128 stands for zero in the data rows.
Each row of this table is followed by its label. One hidden rule gives the labels. It looks at one to three of the table's principal directions, none of them among the few with the most spread.
np.array([86, 161, 174, 135, 109, 102, 174, 112, 61, 135, 108, 145, 71,
          163, 86, 87, 157, 179, 158, 139, 114, 140, 141, 118, 148, 104,
          162, 159, 166]) 6
np.array([124, 149, 76, 120, 153, 102, 139, 110, 192, 126, 120, 125, 134,
          155, 182, 153, 118, 89, 113, 141, 149, 132, 203, 149, 148, 149,
          71, 120, 194]) 2
np.array([100, 142, 149, 126, 104, 178, 154, 113, 156, 156, 151, 120, 99,
          178, 114, 137, 122, 150, 124, 128, 163, 129, 138, 130, 124, 106,
          137, 123, 148]) 2
np.array([118, 133, 161, 151, 130, 105, 110, 144, 66, 95, 113, 109, 148,
          106, 109, 113, 125, 131, 124, 130, 94, 92, 81, 105, 118, 114,
          157, 142, 111]) 5
np.array([167, 77, 138, 150, 90, 155, 70, 179, 26, 79, 146, 123, 204,
          1, 95, 78, 158, 163, 177, 77, 54, 119, 0, 56, 137, 97,
          183, 144, 0]) 1
np.array([130, 165, 115, 163, 122, 147, 109, 87, 128, 144, 144, 148, 134,
          173, 148, 132, 77, 124, 132, 120, 108, 59, 145, 191, 123, 72,
          83, 111, 159]) 6
np.array([141, 130, 191, 148, 109, 168, 109, 97, 82, 145, 138, 132, 111,
          175, 93, 126, 90, 156, 108, 110, 121, 73, 97, 159, 75, 73,
          172, 112, 91]) 3
np.array([168, 112, 72, 97, 135, 158, 132, 130, 195, 152, 158, 144, 128,
          111, 169, 162, 142, 117, 132, 112, 132, 140, 143, 116, 141, 145,
          83, 94, 129]) 5
np.array([143, 127, 176, 130, 102, 165, 131, 144, 93, 158, 138, 129, 100,
          143, 84, 132, 107, 148, 130, 131, 123, 91, 61, 145, 98, 109,
          176, 119, 74]) 4
np.array([117, 131, 144, 126, 115, 143, 125, 122, 131, 151, 135, 125, 118,
          154, 122, 120, 111, 136, 118, 145, 145, 107, 120, 143, 108, 121,
          139, 134, 142]) 3
np.array([97, 211, 126, 142, 138, 128, 203, 72, 196, 156, 142, 149, 66,
          225, 149, 162, 128, 134, 120, 153, 164, 106, 210, 176, 145, 111,
          73, 118, 227]) 1
np.array([186, 69, 190, 113, 110, 172, 41, 143, 73, 145, 131, 70, 132,
          152, 88, 152, 84, 125, 71, 126, 121, 51, 36, 137, 58, 124,
          194, 112, 50]) 4
np.array([124, 153, 85, 120, 146, 145, 109, 119, 250, 130, 165, 110, 123,
          186, 181, 206, 97, 89, 60, 157, 154, 117, 186, 149, 138, 134,
          69, 109, 189]) 4
np.array([142, 124, 142, 151, 126, 108, 176, 126, 7, 80, 99, 157, 143,
          47, 94, 53, 207, 181, 225, 63, 82, 144, 87, 68, 164, 100,
          155, 139, 73]) 5
np.array([164, 85, 119, 97, 140, 135, 109, 164, 146, 146, 136, 136, 139,
          76, 133, 145, 125, 111, 114, 130, 122, 134, 80, 109, 94, 164,
          140, 105, 79]) 3
np.array([112, 182, 121, 168, 181, 54, 157, 130, 162, 24, 91, 90, 160,
          139, 156, 171, 140, 76, 84, 138, 148, 141, 188, 119, 157, 149,
          119, 142, 144]) 2
np.array([154, 134, 103, 139, 132, 145, 113, 105, 138, 123, 151, 142, 151,
          113, 157, 143, 126, 127, 133, 98, 96, 102, 133, 126, 132, 101,
          89, 103, 127]) 3
np.array([114, 133, 70, 114, 146, 109, 132, 103, 181, 118, 141, 145, 135,
          125, 181, 117, 165, 134, 131, 133, 135, 155, 197, 100, 163, 135,
          68, 139, 208]) 5
np.array([136, 133, 197, 140, 124, 135, 162, 137, 47, 106, 105, 118, 104,
          137, 77, 107, 143, 162, 138, 110, 132, 94, 68, 101, 99, 102,
          206, 127, 71]) 1
np.array([103, 174, 115, 166, 159, 73, 171, 164, 147, 50, 105, 123, 147,
          99, 124, 141, 149, 98, 136, 145, 138, 168, 138, 125, 178, 150,
          126, 153, 110]) 6
np.array([155, 129, 131, 141, 141, 140, 95, 138, 161, 87, 134, 90, 145,
          158, 131, 177, 101, 98, 75, 130, 151, 105, 122, 146, 120, 127,
          140, 120, 90]) 3
np.array([129, 132, 115, 101, 130, 95, 146, 98, 155, 159, 117, 122, 108,
          147, 151, 137, 155, 119, 121, 148, 140, 159, 192, 134, 139, 173,
          97, 137, 191]) 5
np.array([104, 200, 136, 140, 147, 70, 229, 132, 145, 109, 83, 132, 72,
          183, 117, 143, 142, 110, 141, 163, 176, 154, 184, 166, 166, 157,
          139, 147, 157]) 3
np.array([149, 124, 161, 140, 158, 108, 166, 164, 107, 99, 86, 101, 151,
          93, 104, 139, 123, 88, 129, 126, 162, 113, 74, 134, 92, 170,
          171, 114, 50]) 4
np.array([122, 165, 78, 155, 153, 126, 114, 113, 199, 112, 149, 144, 154,
          146, 178, 163, 87, 91, 106, 135, 126, 99, 170, 169, 138, 108,
          60, 110, 167]) 6
np.array([118, 204, 115, 172, 124, 107, 193, 111, 129, 114, 120, 141, 119,
          151, 130, 123, 136, 124, 174, 139, 139, 103, 148, 177, 173, 116,
          95, 143, 151]) 1
np.array([126, 90, 89, 107, 112, 163, 67, 118, 162, 170, 169, 156, 128,
          121, 140, 123, 116, 141, 130, 125, 105, 160, 146, 140, 140, 117,
          81, 124, 152]) 5
np.array([118, 93, 151, 109, 112, 109, 154, 170, 58, 112, 106, 121, 127,
          52, 84, 80, 197, 160, 178, 116, 112, 193, 80, 52, 153, 159,
          181, 157, 84]) 4
np.array([206, 44, 78, 81, 159, 99, 5, 154, 171, 95, 122, 33, 200,
          86, 183, 195, 134, 50, 42, 137, 114, 123, 127, 88, 122, 217,
          94, 121, 118]) 2
np.array([141, 123, 91, 127, 150, 137, 106, 127, 170, 114, 128, 110, 160,
          137, 169, 150, 101, 92, 105, 125, 148, 94, 143, 136, 118, 130,
          97, 109, 143]) 2
np.array([140, 127, 103, 138, 91, 191, 77, 135, 161, 148, 172, 142, 135,
          161, 135, 140, 66, 132, 116, 129, 128, 98, 110, 175, 128, 78,
          127, 123, 102]) 3
np.array([120, 129, 84, 115, 117, 125, 167, 146, 121, 169, 144, 205, 123,
          53, 142, 77, 155, 157, 206, 125, 92, 153, 106, 110, 150, 127,
          98, 127, 138]) 1
np.array([154, 142, 138, 155, 144, 126, 137, 150, 107, 113, 106, 126, 154,
          119, 126, 131, 80, 94, 131, 129, 141, 58, 72, 170, 89, 123,
          150, 109, 70]) 3
np.array([109, 166, 134, 143, 128, 113, 163, 95, 144, 143, 139, 157, 111,
          142, 134, 118, 143, 145, 138, 143, 128, 127, 157, 145, 130, 120,
          103, 137, 172]) 5
np.array([104, 219, 70, 168, 146, 98, 165, 104, 211, 129, 133, 160, 115,
          190, 174, 163, 81, 84, 130, 166, 144, 103, 208, 227, 172, 116,
          42, 127, 204]) 6
np.array([112, 119, 144, 105, 138, 78, 176, 159, 75, 135, 102, 146, 110,
          54, 109, 96, 191, 147, 171, 133, 91, 167, 97, 60, 140, 168,
          146, 139, 132]) 5
np.array([153, 102, 54, 132, 128, 139, 63, 141, 152, 84, 144, 135, 180,
          101, 169, 123, 113, 115, 130, 103, 112, 142, 146, 124, 166, 103,
          102, 133, 107]) 1
np.array([92, 208, 141, 169, 146, 119, 180, 86, 175, 127, 134, 139, 118,
          192, 153, 149, 98, 116, 105, 153, 156, 69, 171, 173, 110, 100,
          95, 120, 194]) 1
np.array([162, 35, 194, 85, 108, 165, 94, 188, 78, 130, 122, 84, 131,
          76, 61, 125, 149, 145, 104, 113, 144, 172, 28, 63, 76, 168,
          242, 128, 1]) 3
np.array([90, 122, 167, 111, 79, 155, 110, 120, 136, 210, 152, 162, 84,
          177, 100, 94, 80, 165, 108, 179, 147, 133, 121, 176, 82, 111,
          169, 155, 152]) 5
np.array([156, 108, 80, 103, 133, 110, 89, 149, 218, 123, 131, 82, 159,
          128, 168, 180, 117, 67, 75, 166, 165, 164, 165, 148, 142, 199,
          104, 140, 132]) 5
np.array([116, 168, 160, 131, 134, 125, 183, 131, 149, 160, 125, 133, 100,
          154, 125, 152, 106, 115, 114, 156, 149, 89, 112, 149, 91, 139,
          140, 111, 141]) 4
np.array([134, 114, 132, 139, 90, 193, 53, 124, 152, 187, 171, 142, 136,
          169, 121, 131, 35, 126, 100, 150, 132, 73, 90, 212, 81, 88,
          127, 121, 107]) 4
np.array([133, 113, 131, 115, 122, 122, 143, 127, 110, 152, 137, 162, 123,
          78, 120, 103, 164, 155, 159, 121, 103, 156, 111, 104, 125, 140,
          126, 129, 120]) 5
np.array([147, 87, 130, 122, 113, 186, 95, 132, 98, 157, 158, 163, 131,
          96, 111, 103, 118, 163, 155, 92, 98, 111, 71, 118, 104, 87,
          134, 103, 81]) 4
np.array([187, 84, 129, 105, 118, 148, 82, 138, 109, 134, 136, 114, 137,
          110, 127, 145, 126, 127, 111, 107, 106, 113, 91, 114, 108, 133,
          151, 110, 72]) 5
np.array([121, 112, 133, 104, 101, 183, 136, 113, 140, 188, 152, 137, 92,
          154, 113, 135, 126, 151, 145, 111, 131, 147, 136, 132, 129, 116,
          118, 107, 140]) 5
np.array([112, 181, 32, 142, 159, 76, 162, 120, 199, 100, 117, 147, 141,
          131, 190, 146, 137, 83, 158, 141, 133, 159, 223, 163, 211, 149,
          28, 135, 206]) 6
np.array([168, 61, 144, 121, 130, 147, 95, 171, 60, 93, 112, 109, 164,
          55, 91, 102, 148, 135, 151, 85, 117, 141, 45, 84, 115, 136,
          182, 122, 18]) 4
np.array([104, 178, 128, 123, 118, 125, 215, 102, 148, 166, 136, 161, 69,
          159, 125, 120, 172, 161, 170, 142, 145, 146, 167, 133, 160, 131,
          102, 134, 188]) 5
np.array([137, 122, 161, 121, 130, 145, 103, 120, 172, 139, 144, 122, 114,
          172, 126, 170, 88, 119, 54, 145, 150, 124, 136, 150, 75, 125,
          161, 114, 109]) 5
np.array([115, 120, 171, 128, 129, 115, 149, 126, 72, 137, 116, 167, 100,
          116, 92, 78, 144, 171, 147, 129, 122, 134, 101, 117, 99, 114,
          173, 139, 112]) 5
np.array([138, 114, 113, 107, 124, 168, 90, 100, 184, 199, 177, 176, 112,
          147, 157, 145, 88, 139, 98, 138, 112, 101, 137, 158, 81, 107,
          89, 96, 161]) 1
np.array([105, 165, 171, 151, 107, 123, 116, 63, 95, 161, 129, 138, 91,
          216, 114, 103, 98, 159, 112, 152, 126, 75, 163, 190, 106, 84,
          125, 149, 193]) 1
np.array([120, 128, 149, 116, 120, 122, 138, 165, 141, 141, 123, 107, 121,
          125, 113, 140, 118, 114, 108, 165, 150, 129, 94, 125, 111, 162,
          164, 141, 113]) 2
np.array([127, 186, 124, 165, 113, 133, 121, 97, 182, 130, 145, 126, 129,
          206, 148, 159, 69, 105, 90, 162, 157, 82, 166, 217, 124, 102,
          111, 138, 150]) 5
np.array([118, 114, 190, 66, 124, 141, 183, 70, 124, 255, 135, 149, 35,
          167, 108, 134, 167, 169, 126, 140, 126, 130, 150, 113, 69, 164,
          113, 94, 211]) 6
np.array([153, 115, 131, 150, 127, 136, 79, 140, 93, 105, 117, 100, 171,
          125, 127, 120, 86, 106, 118, 124, 126, 63, 81, 153, 105, 113,
          143, 129, 87]) 2
np.array([137, 133, 154, 119, 133, 135, 134, 125, 142, 146, 121, 102, 101,
          173, 116, 166, 110, 111, 96, 142, 150, 109, 130, 150, 107, 144,
          139, 113, 129]) 6
np.array([137, 144, 118, 131, 133, 120, 87, 105, 181, 132, 134, 95, 128,
          197, 154, 170, 87, 93, 67, 164, 153, 92, 170, 182, 119, 139,
          100, 133, 172]) 3
np.array([149, 113, 124, 102, 131, 99, 105, 101, 134, 133, 117, 81, 128,
          143, 147, 153, 161, 113, 100, 136, 123, 139, 172, 111, 141, 173,
          103, 136, 175]) 3
np.array([134, 122, 74, 125, 131, 137, 107, 148, 180, 132, 143, 134, 160,
          105, 164, 139, 104, 98, 129, 137, 134, 127, 130, 144, 138, 139,
          92, 122, 131]) 2
np.array([120, 161, 125, 132, 145, 93, 153, 109, 158, 109, 113, 110, 113,
          165, 143, 162, 139, 106, 104, 140, 141, 146, 189, 138, 150, 147,
          110, 132, 167]) 4
np.array([166, 101, 141, 108, 150, 130, 156, 118, 90, 126, 101, 114, 127,
          109, 126, 125, 162, 129, 146, 88, 136, 113, 113, 94, 106, 146,
          140, 97, 101]) 1
np.array([93, 185, 174, 150, 128, 108, 196, 126, 121, 139, 104, 123, 101,
          169, 110, 128, 109, 121, 127, 159, 159, 95, 126, 157, 106, 130,
          155, 135, 149]) 4
np.array([112, 131, 143, 127, 110, 130, 168, 133, 93, 128, 126, 132, 127,
          99, 114, 83, 172, 164, 168, 123, 133, 131, 101, 84, 136, 127,
          151, 148, 130]) 5
np.array([114, 157, 127, 129, 107, 156, 154, 97, 143, 177, 140, 144, 90,
          185, 126, 133, 108, 139, 145, 130, 139, 115, 160, 172, 136, 105,
          104, 117, 168]) 6
np.array([85, 118, 140, 138, 136, 119, 119, 105, 99, 105, 119, 123, 139,
          121, 119, 97, 154, 149, 139, 108, 116, 158, 158, 93, 142, 111,
          116, 142, 166]) 5
np.array([107, 127, 186, 99, 107, 111, 203, 139, 66, 160, 103, 133, 65,
          119, 73, 96, 190, 174, 167, 134, 129, 176, 108, 81, 132, 156,
          188, 146, 126]) 2
np.array([116, 122, 151, 111, 102, 160, 166, 115, 101, 178, 150, 181, 84,
          112, 100, 101, 157, 185, 171, 104, 101, 160, 116, 103, 124, 102,
          141, 116, 123]) 2
np.array([113, 169, 159, 133, 114, 100, 197, 87, 79, 135, 104, 123, 79,
          161, 102, 113, 186, 161, 169, 120, 121, 148, 171, 121, 168, 130,
          127, 145, 173]) 2
np.array([118, 110, 108, 104, 141, 130, 172, 148, 134, 153, 134, 171, 116,
          63, 128, 108, 170, 144, 178, 114, 116, 173, 113, 86, 138, 150,
          108, 111, 128]) 6
np.array([157, 91, 101, 101, 140, 122, 121, 128, 118, 132, 119, 126, 137,
          88, 140, 125, 162, 124, 150, 102, 114, 153, 133, 99, 141, 155,
          106, 114, 122]) 4
np.array([112, 122, 164, 129, 137, 143, 107, 90, 135, 137, 122, 116, 108,
          200, 120, 138, 91, 129, 80, 129, 158, 115, 166, 159, 87, 106,
          142, 119, 151]) 4
np.array([98, 85, 123, 66, 95, 180, 164, 142, 161, 188, 154, 151, 70,
          124, 103, 115, 177, 177, 158, 116, 152, 240, 151, 73, 153, 145,
          145, 128, 139]) 4
np.array([112, 162, 77, 125, 103, 159, 135, 75, 187, 186, 162, 154, 103,
          190, 167, 135, 111, 136, 147, 134, 132, 120, 205, 179, 164, 101,
          47, 122, 221]) 2
Which label does each new row get?
np.array([109, 139, 128, 80, 137, 66, 224, 104, 105, 163, 88, 138, 60,
          125, 125, 103, 229, 155, 180, 136, 133, 202, 197, 79, 174, 192,
          109, 144, 213]) >> 3
np.array([102, 165, 169, 151, 159, 100, 181, 74, 101, 98, 108, 151, 96,
          164, 117, 119, 158, 158, 126, 104, 128, 137, 183, 115, 120, 96,
          131, 120, 163]) >> 3
np.array([115, 195, 37, 165, 178, 69, 119, 98, 249, 51, 126, 109, 168,
          178, 215, 186, 112, 56, 81, 156, 159, 136, 255, 178, 196, 140,
          23, 142, 221]) >> 1
np.array([124, 155, 180, 166, 141, 119, 157, 147, 87, 114, 111, 133, 144,
          106, 102, 125, 96, 116, 129, 131, 122, 70, 58, 144, 77, 115,
          169, 114, 73]) >> 6
np.array([117, 150, 104, 134, 133, 116, 106, 100, 177, 123, 145, 123, 136,
          161, 167, 144, 120, 119, 93, 151, 132, 114, 179, 141, 138, 123,
          86, 139, 193]) >> 5
np.array([156, 81, 155, 97, 129, 135, 59, 118, 114, 139, 102, 50, 114,
          199, 113, 163, 99, 99, 66, 138, 155, 105, 141, 151, 103, 158,
          149, 125, 134]) >> 5
np.array([127, 110, 165, 119, 134, 121, 142, 144, 84, 138, 98, 130, 111,
          129, 97, 103, 118, 133, 132, 133, 147, 119, 94, 132, 90, 137,
          179, 128, 96]) >> 2
np.array([133, 124, 68, 113, 109, 141, 117, 126, 143, 120, 157, 147, 120,
          115, 149, 113, 175, 161, 164, 114, 103, 165, 156, 92, 201, 111,
          89, 145, 159]) >> 5
np.array([143, 137, 115, 116, 91, 178, 111, 112, 178, 217, 177, 172, 103,
          160, 144, 142, 72, 135, 120, 153, 124, 90, 118, 193, 95, 108,
          106, 108, 140]) >> 5
np.array([88, 156, 100, 106, 174, 56, 184, 116, 191, 77, 101, 101, 107,
          140, 163, 177, 198, 102, 101, 132, 139, 231, 252, 65, 195, 182,
          86, 136, 216]) >> 5
np.array([155, 73, 122, 104, 116, 155, 53, 111, 121, 148, 145, 120, 146,
          125, 139, 124, 114, 137, 102, 110, 109, 124, 127, 118, 102, 118,
          127, 119, 121]) >> 3
np.array([144, 110, 150, 140, 147, 92, 99, 153, 101, 84, 83, 78, 172,
          120, 122, 126, 97, 82, 92, 143, 158, 103, 101, 144, 93, 160,
          175, 143, 80]) >> 3
np.array([69, 207, 112, 156, 174, 35, 243, 126, 156, 61, 76, 133, 130,
          123, 157, 118, 173, 102, 149, 149, 168, 175, 211, 107, 175, 161,
          113, 155, 193]) >> 1
np.array([179, 77, 115, 120, 123, 149, 72, 155, 91, 112, 135, 109, 174,
          67, 130, 126, 129, 121, 135, 96, 94, 104, 62, 97, 118, 129,
          140, 114, 59]) >> 2
np.array([157, 170, 142, 152, 146, 113, 202, 176, 115, 84, 110, 115, 133,
          90, 113, 159, 148, 105, 152, 123, 135, 96, 61, 113, 138, 148,
          160, 113, 52]) >> 3
np.array([167, 110, 81, 118, 121, 140, 39, 102, 178, 148, 154, 117, 146,
          167, 172, 163, 81, 99, 80, 141, 117, 99, 166, 181, 128, 125,
          77, 122, 157]) >> 1
np.array([146, 54, 191, 127, 117, 174, 83, 159, 47, 101, 120, 103, 160,
          81, 71, 99, 123, 153, 122, 80, 124, 132, 35, 78, 74, 106,
          223, 119, 8]) >> 4
np.array([106, 112, 197, 135, 113, 126, 187, 180, 38, 118, 117, 163, 123,
          30, 57, 65, 179, 183, 186, 112, 106, 167, 22, 57, 104, 127,
          222, 143, 34]) >> 3
np.array([120, 98, 136, 94, 129, 121, 137, 172, 132, 120, 132, 118, 115,
          83, 113, 132, 177, 142, 123, 137, 122, 183, 101, 53, 141, 165,
          158, 139, 112]) >> 4
np.array([109, 171, 101, 132, 147, 99, 172, 107, 189, 145, 120, 143, 122,
          154, 167, 146, 115, 97, 123, 154, 156, 128, 190, 166, 131, 150,
          82, 122, 190]) >> 3
np.array([122, 113, 179, 121, 132, 111, 176, 123, 41, 128, 108, 141, 107,
          76, 84, 79, 205, 180, 179, 102, 103, 147, 88, 61, 122, 136,
          160, 133, 113]) >> 3
np.array([117, 125, 176, 141, 125, 124, 133, 155, 85, 104, 106, 106, 128,
          127, 88, 118, 117, 129, 119, 133, 140, 119, 82, 121, 106, 126,
          191, 140, 80]) >> 6
np.array([160, 50, 80, 82, 151, 92, 60, 198, 170, 84, 122, 80, 187,
          32, 154, 161, 160, 77, 85, 138, 118, 209, 114, 55, 147, 217,
          132, 141, 84]) >> 4
np.array([188, 95, 96, 105, 117, 124, 78, 121, 135, 146, 132, 87, 153,
          115, 151, 149, 143, 102, 122, 132, 119, 111, 125, 140, 141, 174,
          91, 130, 128]) >> 5
np.array([73, 115, 136, 75, 93, 131, 178, 99, 120, 218, 139, 161, 63,
          125, 115, 83, 194, 188, 177, 137, 115, 207, 176, 80, 152, 149,
          107, 144, 226]) >> 6
np.array([133, 111, 146, 120, 115, 159, 138, 130, 89, 115, 131, 114, 116,
          124, 104, 118, 163, 162, 149, 92, 122, 136, 107, 78, 142, 106,
          156, 123, 104]) >> 4
np.array([75, 173, 106, 111, 131, 126, 229, 103, 175, 159, 140, 184, 60,
          150, 137, 122, 181, 166, 174, 125, 140, 201, 209, 104, 179, 122,
          88, 123, 209]) >> 4
np.array([126, 125, 143, 127, 109, 154, 145, 129, 115, 166, 145, 180, 112,
          112, 112, 103, 112, 157, 152, 120, 118, 133, 100, 141, 100, 102,
          151, 117, 96]) >> 1
np.array([140, 143, 151, 130, 167, 75, 192, 158, 116, 71, 72, 79, 133,
          114, 117, 150, 165, 89, 123, 134, 171, 139, 120, 101, 132, 189,
          165, 132, 94]) >> 3
np.array([97, 150, 204, 147, 108, 162, 169, 134, 103, 164, 125, 150, 87,
          173, 71, 110, 80, 152, 126, 146, 165, 100, 80, 174, 68, 96,
          201, 125, 86]) >> 2
np.array([144, 85, 145, 100, 114, 138, 38, 87, 86, 163, 129, 89, 105,
          189, 123, 130, 115, 142, 90, 130, 97, 90, 146, 135, 116, 118,
          113, 131, 184]) >> 5
np.array([114, 116, 190, 119, 130, 111, 168, 123, 58, 149, 105, 137, 102,
          105, 85, 82, 169, 166, 153, 130, 127, 129, 89, 94, 92, 143,
          172, 137, 122]) >> 1
np.array([108, 104, 172, 124, 111, 139, 147, 125, 49, 133, 117, 148, 117,
          100, 88, 63, 160, 184, 168, 101, 116, 145, 93, 83, 112, 102,
          180, 140, 106]) >> 3
np.array([143, 138, 57, 128, 169, 110, 107, 118, 203, 65, 130, 86, 158,
          145, 189, 190, 145, 79, 94, 113, 136, 143, 207, 108, 186, 145,
          54, 115, 176]) >> 6
np.array([155, 48, 120, 117, 128, 129, 0, 184, 134, 77, 124, 51, 203,
          105, 133, 157, 68, 72, 40, 143, 125, 128, 85, 120, 102, 153,
          171, 146, 60]) >> 5
np.array([165, 119, 119, 149, 141, 140, 65, 126, 133, 91, 131, 108, 160,
          151, 142, 157, 78, 100, 85, 116, 123, 78, 118, 161, 110, 102,
          129, 113, 90]) >> 2
np.array([97, 173, 109, 117, 151, 90, 207, 115, 176, 154, 106, 145, 82,
          162, 143, 144, 143, 109, 144, 157, 161, 160, 198, 156, 155, 166,
          87, 125, 199]) >> 6
np.array([81, 183, 131, 141, 119, 139, 171, 73, 166, 154, 144, 136, 93,
          202, 144, 134, 129, 146, 126, 140, 149, 117, 198, 148, 142, 99,
          87, 130, 224]) >> 2
